Which row each row swaps with, under one turn or mirror
The rows were stretched afterwards, more along some directions than others.
Z_669: [ -7   3   8  -3   2   0   1  -7   1   5   2   8  -7 -10  -6  -5  -1]
Z_28: [ -3  -2 -11   0   7  -4  -3  -2  -6  -7   2 -10   0  -4  12  10   7]
Z_550: [  1 -13   8   2   5  -6   0   1   0   6   0   7 -13   3  -1   4  -2]
Z_34: [  4  -2  -1  -5   3  -9  -8  -6 -13 -11  -2  -7  -3  -6   2   1   8]
Z_290: [ -9 -11   0  -3   6   9   5  -3   5   8   7   1  -1  -6   7   7   2]
Z_727: [-12   0   5   0  -5  -1  -1   4   6  -5  -5  -9   2   6   4   4  -3]
Z_801: [-10   1  -3  -1   4  12   6 -12  -9  10  -1  -2 -14 -11  14  -3  11]
Z_476: [ -9  -1  13   4   0  -3   4  -7   8  -6  -7  -5 -16  -1  -2  -1  -5]
Z_462: [  3  -2   2   6   9  -4   2   2   4 -15 -10   2   0   5  -3   6  -8]
Z_930: [  3   3   4   6  10   1   6  -1  -4  -6 -13  -1 -12  12  -1   2   3]
Z_419: [-11   0   3  -3   5   8   5  -8  -2   7   0   6 -22 -11 -12 -14  14]
Z_452: [ -2 -10  11  -3  -3  -7   6   3  -5   8   4   7 -20  -8  -7  -7   4]
Z_55: [  3   2 -10  -6   6  -2  -9  -5  -8 -15  -9  -8  -9  -7  -1   4  18]
Z_970: [ 1 -5  6 -4  0 -3 -3 -6 -1  2 -7 -1 -2 -5 11  1 -4]
Z_861: [-10  -5   1 -16   4   1  -5   3   0  -2  -8  -5   1   3   6   0  -2]
Z_652: [  0  -1 -11   6  -1  -2   0  -3  -6  -7  -4   3 -13 -12  -9  -3  12]
Z_389: [-12   8   7  -1   6   0   8  -4  -2   0  -7   1 -19 -10  -3   2  19]
Z_150: [ -7 -10  14 -10  -3  -2   3  -7   7   0   2   0 -14  -6   4  -3  -4]
Z_543: [  4   7  -2  11   9 -14  -3  -9  -2 -14  -2   2 -12  -5  -9   9   0]
Z_435: [-17   0  -4 -13   1   7   3  -9   5   0   9 -12  -9 -17   5   0  12]
Z_96: [-15  -6 -11  -4  15   6   1  -7   0   1   3   3 -16 -15  -9   0  12]
Z_148: [ -5   9   7  -4  -4  -4  -2  -8  -1  -5 -12  -3 -25 -12  -4  -3  11]
Z_661: [ -3  -6   2   1  -6   6  -2   4   0 -10  -6  -2  -1   2  -6  -1   6]
Z_720: [-12  -1  11   3   2  -4  10  -2  11   4   8   8 -12  -7  -4  -4   0]
Z_367: [  2  -7   3   0   7   7  -5 -16  -3   1   3   3 -20 -12   3   0  -1]
Z_161: [  7   0  -1   7   9  -5   6 -11 -18 -11 -10  -1 -11  -4  -1   3   3]
Z_532: [ -5  -5   2   6  18  -5   7 -10  10  -4   4   4 -12  -8 -12   9 -12]
Z_808: [ -6  -6  -1   5  -1   5   5  -4  -8  -4 -10  -8 -21  -9   3  -1  14]
Z_340: [-12   2  -8   3   4   4   0  -7  16  -7  -3  -7  -7 -16   2  12   0]
Z_398: [ -8   8  -1   2   5   5  11 -10  -7   3   7  -5 -20 -19   0   2  19]
Z_201: [  2  -1  -2  -9  11  -5  -6 -18  -7   2   7  -6  -9 -17   9   6  -6]
Z_492: [ -6   7   2   7  -1  -1   5   4  -6  -6  -9   2 -25  -2  -6  -1  22]
Z_163: [ -8  -2   9  -2  10   3  -1 -17  -2  -7  -4  -9 -18  -6   7  10  -6]
Z_155: [ -3  -3   6  -3   6   0   6  -6   5 -12  -2  -2  -2  -6  -6   7 -13]
Z_323: [ -8  11   7   8   1  -4   4 -10   1  -4  -5  -9 -13  -2  14   7   4]
Z_307: [-17   8   4   1  -2  -4  10  -9  -2   2   0   1 -17 -11  -2  -8  15]
Z_434: [  8  -6  -2  -1   8   3   2  -5 -10 -12  -6  -2 -20 -10 -10   4  11]
Z_700: [ -8   6   0  12   1 -10  15   1   7   0  14   0  -8  -7 -13  -1   2]
Z_873: [ -1  -5  -8   4  11   3   8  -6  -2   0  -1  -3  -7 -13  -6   3   3]
Z_854: [ -8  -6   1   2   2 -11  -3  -7  10 -13  -4  -7 -17 -11  -5  11   1]

Z_367 is swapped with Z_340
Z_532 is swapped with Z_476
Z_970 is swapped with Z_669
Z_201 is swapped with Z_148

